Each row has a name. Each question is about the rows just above it.

[-41.7  43.7  44.3  27.6  11.4 -51.8 -10.9  20.5 -72.7 -28.4  25.1  22.3
  36.1 -12.3 -78.3 -20.7 -48.8  20.2  13.7  14.1 -36.7  18.7   1.9 -65.3
  16.2 -23.3 -17.8  -5.4  77.3 -27.4 -70.0  19.3  51.9   7.9  12.3  18.0
   3.4  16.2 -20.4  45.5  68.6   4.0  -9.6 -32.3 -57.8 -15.5  -9.4  -7.4
 -41.7 -16.5   9.1  50.1]  C
[-41.7  43.7  44.3  27.6  11.4 -51.8 -10.9  20.5 -72.7 -28.4  25.1  22.3
  36.1 -12.3 -78.3 -20.7 -48.8  20.2  13.7  14.1 -36.7  18.7   1.9 -65.3
  16.2 -23.3 -17.8  -5.4  77.3 -27.4 -70.0  19.3  51.9   7.9  12.3  27.2
 -39.8   1.6  -2.1  -4.0  68.6   4.0  -9.6 -32.3 -57.8 -15.5  -9.4  -7.4
 -41.7 -16.5 -63.7  21.4]  T
[ 37.2  -6.8  50.3   6.4 -17.2 -59.1  27.2 -10.7 -24.1   7.1 -28.9 -25.8
 -39.2  26.1 -20.4 -34.6   8.7 -50.6   7.1 -33.4  14.4  28.6 -43.9   1.9
  60.3 -88.0 -25.8 -36.0  -6.8  24.6   3.9  31.4   3.6 -54.6 -59.6   8.4
 -10.3   3.4  -6.7  -0.5  15.8 -35.6  25.5  -2.3   0.7 -58.3  26.4   2.4
  42.8  -2.0  45.7 -51.9]  M
[ 28.8  28.6  13.7  14.4  12.3 -24.9  27.8  20.5 -72.7 -28.4  25.0  22.3
  17.4  12.6  31.9  15.5 -37.1  15.9   5.3  -7.5 -23.3  15.3 -22.3 -15.9
  -6.7  13.0 -10.5  25.9  12.0  -6.4   4.6  20.5  27.5 -18.0 -19.7  27.2
 -39.8   1.7  -2.1  -4.0  28.8 -19.0  18.1  20.1 -30.7 -55.2  30.4  -0.1
  20.9   1.5  62.8 -37.1]  P
[ 37.2  -6.8  50.3   6.4 -17.2 -59.1  27.2 -10.7 -24.1   7.1 -28.9 -25.8
 -39.2  26.1 -20.4 -34.6   8.7 -50.6   7.1 -33.4  14.4  28.6 -43.9   1.9
  60.3 -88.0 -25.8 -36.0  -6.8  24.6   3.9  31.4   3.6 -54.6 -59.6   8.4
 -10.3   3.4  -6.7  -0.5  15.8 -35.6  25.5  -2.3   0.7 -58.3  26.4   2.3
  42.8  -2.0  45.7 -51.9]  U
After [ 15.3 -22.3 -15.9  -6.7  13.0], its row goes on with -> [-10.5  25.9  12.0  -6.4   4.6  20.5  27.5 -18.0 -19.7  27.2 -39.8   1.7
  -2.1  -4.0  28.8 -19.0  18.1  20.1 -30.7 -55.2  30.4  -0.1  20.9   1.5
  62.8 -37.1]
Go on from [ -2.3   0.7 -58.3  26.4   2.4] to the end of its row. -> [ 42.8  -2.0  45.7 -51.9]
After [ 27.2 -39.8   1.7  -2.1  -4.0], its row goes on with -> [ 28.8 -19.0  18.1  20.1 -30.7 -55.2  30.4  -0.1  20.9   1.5  62.8 -37.1]
After [12.3 18.0], its row goes on with -> [  3.4  16.2 -20.4  45.5  68.6   4.0  -9.6 -32.3 -57.8 -15.5  -9.4  -7.4
 -41.7 -16.5   9.1  50.1]
Go on from [ 20.5 -72.7 -28.4  25.0] to the end of its row. -> [ 22.3  17.4  12.6  31.9  15.5 -37.1  15.9   5.3  -7.5 -23.3  15.3 -22.3
 -15.9  -6.7  13.0 -10.5  25.9  12.0  -6.4   4.6  20.5  27.5 -18.0 -19.7
  27.2 -39.8   1.7  -2.1  -4.0  28.8 -19.0  18.1  20.1 -30.7 -55.2  30.4
  -0.1  20.9   1.5  62.8 -37.1]

[-18.1 -27.5   0.0  58.0  52.2 -76.6] = W
[ 24.2 -63.0  44.7  34.4  44.2 -33.9] = L
[-28.7 -27.5  -0.1  58.0  52.2 -84.6] = N
[ -6.1 -40.4  44.7  34.3  44.2 -33.9] = X
The entry that follows [34.3]: -> [44.2]
After [-27.5  -0.1  58.0  52.2], its row goes on with -> [-84.6]
The entry that follows [34.4]: -> [44.2]
The rest of the row after [44.7 34.3 44.2]: -> [-33.9]
The rest of the row after [-27.5   0.0]: -> [ 58.0  52.2 -76.6]
Go on from [-40.4  44.7] to the end of its row. -> [ 34.3  44.2 -33.9]
The rest of the row after [-18.1 -27.5   0.0  58.0]: -> [ 52.2 -76.6]

[ -5.6  29.0  51.9 -52.5  26.7] = E
[-14.9  -6.6  -7.5  -5.8  18.9] = J
[ 15.7   2.4 -36.7  66.6  27.0] = B
[-19.3  22.8  19.0 -36.8 -35.9] = Q
[-19.3  22.8  19.0 -36.8  -6.5] = S
[15.7  2.4 42.6 66.6 27.0] = D
[-1.2  4.5 38.6 21.3 10.9] = R
[ -1.9  14.0  32.6 -39.6  19.0] = Z
[15.7  2.4 23.2 35.2  8.8] = G
Which row holds [-19.3  22.8  19.0 -36.8 -35.9]? -> Q
The row with [ -1.9  14.0  32.6 -39.6  19.0] is -> Z
The entry that follows [-36.7]: -> [66.6]
What comes right after [-1.2] in the named rows? -> [4.5]

[-16.3  21.0 -12.5 -47.7] : F
[-36.7 -68.2 -68.4 -36.5] : K
[  2.5  40.1 -26.7 -18.8] : V
[  2.4  40.1 -26.7 -18.8] : H
[ 7.6 -6.9  7.2  4.2] : Y
What comes right after [-68.2] in the named rows? -> [-68.4]
Go on from [ 2.5 40.1] to the end of its row. -> [-26.7 -18.8]
The entry that follows [-12.5]: -> [-47.7]

[-10.8  15.6 -24.5 -22.8  -8.6 -11.3 -14.3]  Fitul
[-35.2 -20.6   8.2 -12.3 -28.5  -9.0   2.7]  nomi
[-20.7 -21.5  -2.1 -21.1   4.7 -11.6  -4.3]  vod
[-20.2  -0.1  -7.0 -13.6  52.6 -13.0 -14.4]  tev
[-17.9   2.8 -77.7  22.0 -14.0  -6.4  -1.2]  tepo
[ 15.0   9.3 -17.8  -0.4   3.8  13.4  -2.6]  zofo
[-20.7 -21.5  -2.1 -34.3 -14.0  -6.3  -6.3]  meni
[-20.7 -21.5  -2.1 -16.2  19.7   1.3  25.7]  Gov
[  6.7  10.4  19.8  10.9  52.6 -13.1 -14.4]  Zirog
After [-14.0  -6.4], its row goes on with -> [-1.2]
Right after [-17.8] comes -> [-0.4]
Go on from [-21.1   4.7] to the end of its row. -> [-11.6  -4.3]

[-40.8  13.2  30.7  35.6  -8.1] = pazo
[-32.6  59.1  36.3  55.5 -64.8] = Lepu
[-32.9  12.3   5.5 -35.5 -31.0] = nuru
[-32.9 -25.7  12.4  25.9  32.4] = tuga
[-32.9 -23.4 -20.6  31.9   6.7] = ler
[-35.4  -1.8   0.8  31.0   2.9] = Miza
[-32.9  59.2  36.3  55.5   3.2] = Rezu
[-32.9 -23.5 -14.5  31.9  13.9] = peb
[ 25.9 -12.7 -15.4  14.4   2.9] = kovog
Go on from [12.4 25.9] to the end of its row. -> [32.4]
After [-32.9  59.2], its row goes on with -> [36.3 55.5  3.2]
After [59.1 36.3 55.5], its row goes on with -> [-64.8]
Right after [-35.4] comes -> [-1.8]
The entry that follows [12.3]: -> [5.5]

